In the rows, zero is written as 128.
One turn sends every row of this set to another row. A few are shown first. Where does it send the rows asked after them?
z413: [147 139 118 133 120  86 148 151 129 116 103 145 134 121 108 139 138 143
 120 144  97 143 108 124 136 133 100 128 107 126 118 148 138 143 121 132
 148 139 107 105 139  96 140 110 115 124 135 122 132 122 127 106 117 132
 135]
z109: [138 142 115 138 120  91 144 156 127 120 106 144 134 115 109 137 129 140
 122 148  95 144 111 125 144 142  94 128 108 122 118 150 136 148 127 126
 146 143 112 104 133 102 134 115 114 123 136 128 129 120 129 109 113 132
 134]
z537: [138 129 121 119 129 124 139 162 117 101  97 135 141 122 130 139 135 137
 140 152 166  92 106 133 124 128 119 144 102 109 128 134 133 135 120 126
 145 134 101 110 141 182 142 104 101  93 111 130 136 118 130  77 124 113
 107]
z333: [145 131 130 123 138 124 150 167 112 103 108 150 135 126 124 147 139 139
 148 150 163  92 114 123 119 134 115 135 113 106 134 126 133 130 114 128
 149 134  96  99 146 173 145 111  96  89 112 127 145 133 128  74 122 108
 108]
z800: [139 131 124 130 124 149 172 150 124 108  94 150 156 126  70 142 144 144
 151 147 109 138 103 129 141 128 115 178 103 110 126 121 139 141 120 136
 155 134 112  99 146 171 142 128 162 119 109 132 129 130 131  86 157 107
  84]
z410: [150 133 127 125 129 129 132 160 119 113 114 127 152 119 114 130 128 149
 151 151 157  96 105 124 127 120 102 139 101 100 150 123 141 123 120 138
 151 135 101 103 143 181 152 108 102  92 123 130 130 134 136  77 105 118
 115]
z136: [140 132 125 131 124 148 167 148 125 112  96 146 158 125  69 137 143 145
 149 150 109 139 101 130 144 130 113 176  99 110 128 119 141 141 121 137
 154 132 113  99 146 172 140 129 162 119 112 131 126 127 134  88 155 107
  83]
z554: [196 132 111 123 126 135 176 143 112 110  97 137 138 126  58 140 119 139
 157 139 125 141 113 127 123 127 120 119 106 126 127 112 158 142 119 141
 155 141 142 104 125 146 125 115 114 114 120 132 154 127 131  98 132 108
  80]
z750: [182 134  99 125 120 141 171 148 116 115  94 128 139 117  74 133 110 128
 154 143 125 142 111 141 134 136 123 127 107 121 117 120 150 153 128 129
 150 150 153 110 115 162 119 117 113 112 115 142 150 116 130 100 131 107
  80]
z654: [138 137 118 138 115  90 147 151 140 122 110 144 134 128 118 135 139 135
 122 136  97 139 115 123 146 134 100 131 116 116 123 149 134 142 124 135
 153 145 113 101 132 112 149 111 121 126 131 134 127 129 121 108 110 132
 150]
z941: [146 135 123 133 121  86 150 149 136 116 110 150 133 131 111 139 144 139
 120 136  98 141 113 119 139 130 104 130 114 121 123 150 137 142 120 136
 152 141 107 102 138  99 147 110 120 126 131 127 134 129 121 108 115 131
 146]
z805: [145 153 120 119 119  83 138 143 130 124  89 131 138 132 122 132 143 137
 152 106 151 144 115 106 156 136 125 132 106 116 104 123 112 138 119 133
 142 106 117  92 156 136 155 112 123 119 118 135 151 116 122 128  97 124
 105]
z394: [143 154 115 121 117  87 133 146 131 132  89 123 143 123 121 124 133 138
 154 113 148 147 115 110 161 138 117 132 102 111 112 121 111 141 124 132
 142 108 121  96 153 139 154 113 121 120 123 136 146 112 128 133  91 127
 101]
z159: [199 124 112 119 119 130 172 131 128 105 100 137 140 141  68 133 134 134
 149 128 127 136 112 131 123 109 129 127 109 121 131 116 159 137 116 153
 161 144 146 103 126 157 140 104 125 121 111 136 152 131 124  98 131 114
  97]
z676: [180 125 110 127 116 137 179 142 134 116 106 142 135 142  83 133 132 125
 155 125 129 134 123 130 135 124 130 129 126 112 131 121 149 141 121 145
 163 154 151  96 117 176 144 113 128 118 102 148 150 138 113 100 128 109
 103]
z89: [143 132 126 132 124 151 167 147 123 115  98 145 157 122  65 136 143 147
 153 149 108 141 103 127 144 126 111 175 102 108 130 116 142 136 119 139
 155 134 111  94 146 170 142 130 162 121 114 133 126 131 134  86 154 109
  86]
z281: [150 156 122 121 121  85 134 143 126 133  95 125 145 123 109 127 135 149
 158 112 144 147 114 105 154 136 115 127 102 113 118 115 115 135 120 136
 142 106 117  92 157 131 156 115 121 118 128 131 148 120 132 128  90 128
 102]
z737: [141 133 128 134 125 150 170 152 123 114 101 147 155 124  67 139 142 146
 155 147 105 139 104 127 144 132 112 174 105 108 130 118 141 141 122 135
 154 135 112  94 145 170 143 132 160 119 114 133 128 133 133  89 154 108
  84]
z354: [145 155 121 128 122  91 141 148 128 136 100 133 138 125 117 130 137 142
 163 110 146 145 122 101 156 142 116 126 112 111 117 117 112 137 122 133
 144 110 120  85 152 136 155 119 120 117 123 136 150 127 124 129  88 125
 105]
z774: [141 134 127 132 126 150 173 153 120 111  95 150 154 123  69 143 142 144
 153 148 109 139 104 128 141 131 114 175 106 110 126 119 139 141 121 133
 152 131 109  96 145 169 140 132 160 118 112 129 129 132 129  88 159 107
  83]
z55: [174 133 101 132 114 143 166 150 129 125 105 127 140 125  81 124 112 127
 159 138 124 139 118 136 144 132 116 131 118 111 132 119 150 145 130 137
 158 156 159 102 107 178 134 117 124 113 112 156 142 132 126 103 123 110
  93]
z440: [151 128 124 117 132 123 131 154 116 103 100 127 150 120 118 131 132 146
 142 153 165  94  98 129 121 118 108 142  91 109 137 131 143 126 120 134
 148 132  97 114 146 178 149 100 102  92 119 125 133 118 137  79 119 118
 110]
z168: [142 156 121 124 121  86 141 153 122 131  92 138 135 123 118 135 134 140
 158 113 145 145 118 105 154 145 121 129 108 116 108 118 109 141 121 126
 139 106 116  92 155 129 147 118 115 116 124 131 153 118 126 130  92 122
  96]
z599: [132 141 112 140 115  93 147 157 135 122 108 142 133 122 118 135 131 136
 121 143  97 140 113 128 149 141 100 133 116 119 121 150 132 147 129 127
 150 146 116 102 128 113 141 115 117 124 132 134 126 122 122 111 112 132
 142]
z134: [147 134 131 129 137 129 144 167 109 114 113 138 144 114 115 142 127 148
 157 156 158  94 113 120 124 136 102 133 111 103 144 118 136 126 116 130
 149 136  96  98 142 172 144 115  96  85 123 128 138 137 135  73 110 111
 105]

z109 goes to z413
z394 goes to z168
z800 goes to z737
Now these:
z333 goes to z410
z676 goes to z55

